(in the rows, 128 means zero)
One turn moves each row of this set onto another row. After a few examples, where does it send each row asked below?
G: [149 107  96 126 109 162 129 107 145 118 122 120 116 123 149 117 180 153
 148 133 114 135 124  85 144 124 177 102 113 151 158 145 147 134 112 130
  99 124 123 135 126 139 128 106 138 113 144 133 136 157 119 141 146 103
 134]
S: [136 132 138 105  99 161 129 112 136 132 120 134 144 144 116 139 161 135
 150 143 125 149 124  83 146 103 168 127 124 134 129 150 142 131 128 137
 112 101 113 114 112 128 132  76 131 123 104 123 178 121 118 129 135  95
 107]
R: [106 139 107 147 142 101 132 133 101 101 122 119 142 135 112 125 102 120
 111 113 111 119 109 122 117 132 118 157 151 138 106  89 117 123 154 102
 141 136 170 130 136 132 121 152 123 120 160 160 120 163 125 146  98 154
 107]
F: [141 102 121 149 111 187 115 107 122 144 106 130 109 113 141 121 181 131
 140 136  89 147 121 104 152 111 181 123 100 154 117 137 122 137 106 130
 115 106 127 118 137 133 117 124 133 129 128 135 145 162 136 138 133 108
 124]
A: [134 113 128 120 106 178 142 107 132 130 115 139 130 129 127 138 171 135
 145 137 114 140 129  86 145 112 184 125 119 154 143 158 137 133 114 121
 112  95 127 118 109 121 118  97 132 104 117 137 179 141 117 128 122 107
 119]
K: [122 103 149 135 152 106 159 152 126 126 107 155 105 133 119 116 109 134
 159 112 148 108 139 136 112 142 110 161 106 107 106 110 119 111 139  87
 132 136 120 137 126  85 152 141 123 132 126 129 151  95 131 148 129 122
 165]
Z: [119 122 114 152 122  98 119 140 135 140 160 117 110 120 139 145 100  99
 100 132 146 105 143 144 114 103 111 114 128  71 114 149 117 124 121 109
 138 156 117 151 148 141 104 128 126 117 122 108 107  94 157 117 143 142
 113]
Y: [106 149 106 148 129  87  97 152 119 122 135 127 159 124 103 145 111 124
 112 112 105 124 115 137 114 119 115 146 136 130  99 103 100 119 156 132
 135 123 170 126 138 141 120 147 135 120 171 156 110 156 133 136 119 151
 104]
H: [128 123 136 125 161  96 150 148 150 122 125 139 130 143 120 129 110 142
 139 133 150 119 155 133 113 147 102 156 103  97 113 117 118 112 127 104
 151 152 101 127 132  90 165 146 128 135 124 141 131  99 122 110 122 137
 159]
T: [135 116 145 140 148 108 149 142 136 130 136 167 137 141 126 123 111 129
 158 102 139 105 143 133 108 158 102 168  95 108 105 118 110 110 144 107
 138 105 121 112 119  81 143 146 107 126 130 153 134  95 114 139 129 137
 149]
N: [119 113 114 146 112  99 127 153 127 129 150 120  86 113 134 132 103  90
 109 109 150 101 136 124 122  92 118 118 154  79 127 149 116 139 148  98
 121 139 135 178 140 125  92 125 132  97 134 115 122 116 149 128 137 128
 117]
E: [123 115 114 140 140  86 112 147 147 139 167 147 106 117 139 143  95  92
 104 118 154 103 147 131 125 106 110 110 139  81 130 148 126 133 153 111
 120 125 110 165 130 119  95 108 137 115 128 121 117 123 146 134 164 121
 134]
P: [148 110 122 143 126 191  97  93 117 155 118 131 119 123 136 115 168 132
 131 157  87 147 111  99 156 111 158 134 111 130 107 122 118 144 104 145
 121 107 114 104 125 125 121 115 117 150 119 139 134 145 135 143 127 116
 120]
M: [105 158 120 145 135 109 126 141 115 104 131 103 157 142 106 145  88 102
  98 120 119 128 128 130 110 130 115 164 142 133 108 106 125 125 139 120
 160 139 150 108 143 138 126 140 129 127 144 157 111 140 122 110 121 164
 100]
L: [163 124  96 116  99 152 118 108 139 114 123 108 126 121 143 115 181 154
 151 131 115 142 115  86 148 122 156 102 121 116 164 139 135 146 114 158
 104 125 110 126 141 135 130 108 133 124 148 134 119 145 103 137 147 115
 119]

P moves to L
F moves to G
Z moves to H
Now find these:
N moves to K
E moves to T

